Look-ups in named tables: a row name and a column name give one cell, copied from the table.

femavam:
         lum  fepi  gaso  dibe  lok  kure  fifani
num       71    73    79    78   72    85      72
rig       80    81    74    73   83    68      83
musu      70    60    86    62   78    77      54
dumo      66    56    98    29   43    50      59
suvuzuf   76    60    84    44   61    54      59
zolesa    80   110    58   112  137    90     114
dekuluk   73    90    80    92   70    85      93
lifusu    70    71    80    77   71    87      70
dezunip   63    35    88    59  122    90      29
nar       78    82    71    83   78    75      84
tutazur   82    81    45   133  232   106      61
nit       77    79    73    78   78    76      80
kozegep   77    71    78    89   66    83      68
lag       70    75    78    86   68    94      75

What is the lum of dezunip in femavam? 63
What is the gaso of zolesa in femavam? 58
What is the fepi of num in femavam? 73
What is the fifani of kozegep in femavam? 68
What is the dibe of nar in femavam? 83
What is the kure of rig in femavam? 68
What is the lok of lag in femavam? 68
What is the kure of dumo in femavam? 50
What is the lok of kozegep in femavam? 66
What is the fifani of lag in femavam? 75
What is the lok of tutazur in femavam? 232
What is the fepi of suvuzuf in femavam? 60

rer =
|  | mebo | gosit | kirok | zik | laka | bof | dokof | zolud | sab | nefofev |
|---|---|---|---|---|---|---|---|---|---|---|
| pokud | 123 | 17 | 108 | 74 | 134 | 138 | 24 | 88 | 115 | 153 |
| num | 121 | 51 | 94 | 69 | 138 | 115 | 40 | 92 | 106 | 140 |
| bugup | 47 | 51 | 228 | 90 | 139 | 141 | 182 | 144 | 51 | 62 |
| bes | 54 | 61 | 174 | 105 | 105 | 114 | 130 | 112 | 64 | 78 |
| naguz | 114 | 33 | 134 | 71 | 154 | 132 | 32 | 96 | 117 | 151 |
| pipumat | 137 | 68 | 50 | 48 | 164 | 112 | 93 | 101 | 104 | 135 |

zik of bes is 105
kirok of pipumat is 50
dokof of pipumat is 93
sab of num is 106
dokof of bes is 130
gosit of num is 51
gosit of pokud is 17
bof of naguz is 132
bof of num is 115
gosit of bugup is 51
gosit of pipumat is 68
nefofev of pipumat is 135
nefofev of pokud is 153
dokof of naguz is 32
zolud of bugup is 144
mebo of num is 121
bof of pipumat is 112
dokof of pokud is 24
laka of bugup is 139
nefofev of naguz is 151
Row with the largest laka: pipumat

donitif =
,samagup,vum,surog,sapug,darab,dis,des
tolil,161,93,147,117,135,139,112
sutuv,89,137,154,90,152,152,61
mog,175,106,135,153,119,105,165
kagose,98,162,83,180,136,132,206
rusaful,173,50,253,71,181,113,17
suv,160,86,157,110,139,143,100
renavam,172,102,128,130,116,129,137

tolil, des => 112
sutuv, surog => 154
rusaful, dis => 113
sutuv, sapug => 90
mog, dis => 105
suv, des => 100
suv, vum => 86
suv, samagup => 160
Row with the largest sapug: kagose

firege =
,pem,nuloga,zat,rol,rop,fatova,tubi,bof
lel,134,120,119,117,77,193,116,176
muf,217,121,121,123,116,149,117,189
gibu,155,119,118,119,95,155,115,183
dok,160,116,119,116,76,85,118,166
dobek,24,114,103,116,132,67,116,66
mip,206,118,121,116,113,145,117,156
nep,128,119,123,116,108,233,126,55
gagovad,113,114,117,116,147,93,119,60
favot,155,115,119,115,62,72,115,164
zal,184,120,125,117,92,83,117,195

What is the pem of nep in firege? 128
What is the tubi of gagovad in firege? 119
What is the fatova of zal in firege? 83
What is the rop of nep in firege? 108
What is the tubi of zal in firege? 117
What is the zat of lel in firege? 119
What is the bof of gagovad in firege? 60
What is the rop of gibu in firege? 95
What is the bof of dok in firege? 166
What is the fatova of lel in firege? 193
Which row has the largest pem? muf

Table bet
|  | dof | tutika |
|---|---|---|
| nuv | 208 | 15 |
| bero | 176 | 150 |
| getum | 140 | 172 |

bero, tutika => 150
getum, dof => 140
bero, dof => 176
getum, tutika => 172
nuv, dof => 208
nuv, tutika => 15
Row with the largest tutika: getum

tesep
|  | ritu | neluse | nereba |
|---|---|---|---|
| zepur | 154 | 46 | 242 |
| tak | 186 | 193 | 167 |
| kas | 180 | 194 | 172 |

ritu of tak is 186
nereba of kas is 172
neluse of kas is 194
ritu of zepur is 154
neluse of zepur is 46
ritu of kas is 180
neluse of tak is 193
nereba of tak is 167
nereba of zepur is 242
Which row has the largest ritu? tak

ledak
|  | tir | gal |
|---|---|---|
| sepidiz | 175 | 77 |
| vosuz | 139 | 204 |
| led | 70 | 78 |
| tomi | 24 | 111 |
| fipezon | 17 | 141 |
| pamabir | 182 | 117 |
| ren | 113 | 95 |

What is the tir of fipezon in ledak? 17
What is the tir of pamabir in ledak? 182
What is the gal of tomi in ledak? 111
What is the gal of ren in ledak? 95
What is the gal of pamabir in ledak? 117
What is the tir of tomi in ledak? 24
What is the gal of led in ledak? 78
What is the gal of sepidiz in ledak? 77
What is the tir of led in ledak? 70
What is the tir of vosuz in ledak? 139
What is the tir of sepidiz in ledak? 175
What is the tir of ren in ledak? 113
What is the gal of vosuz in ledak? 204

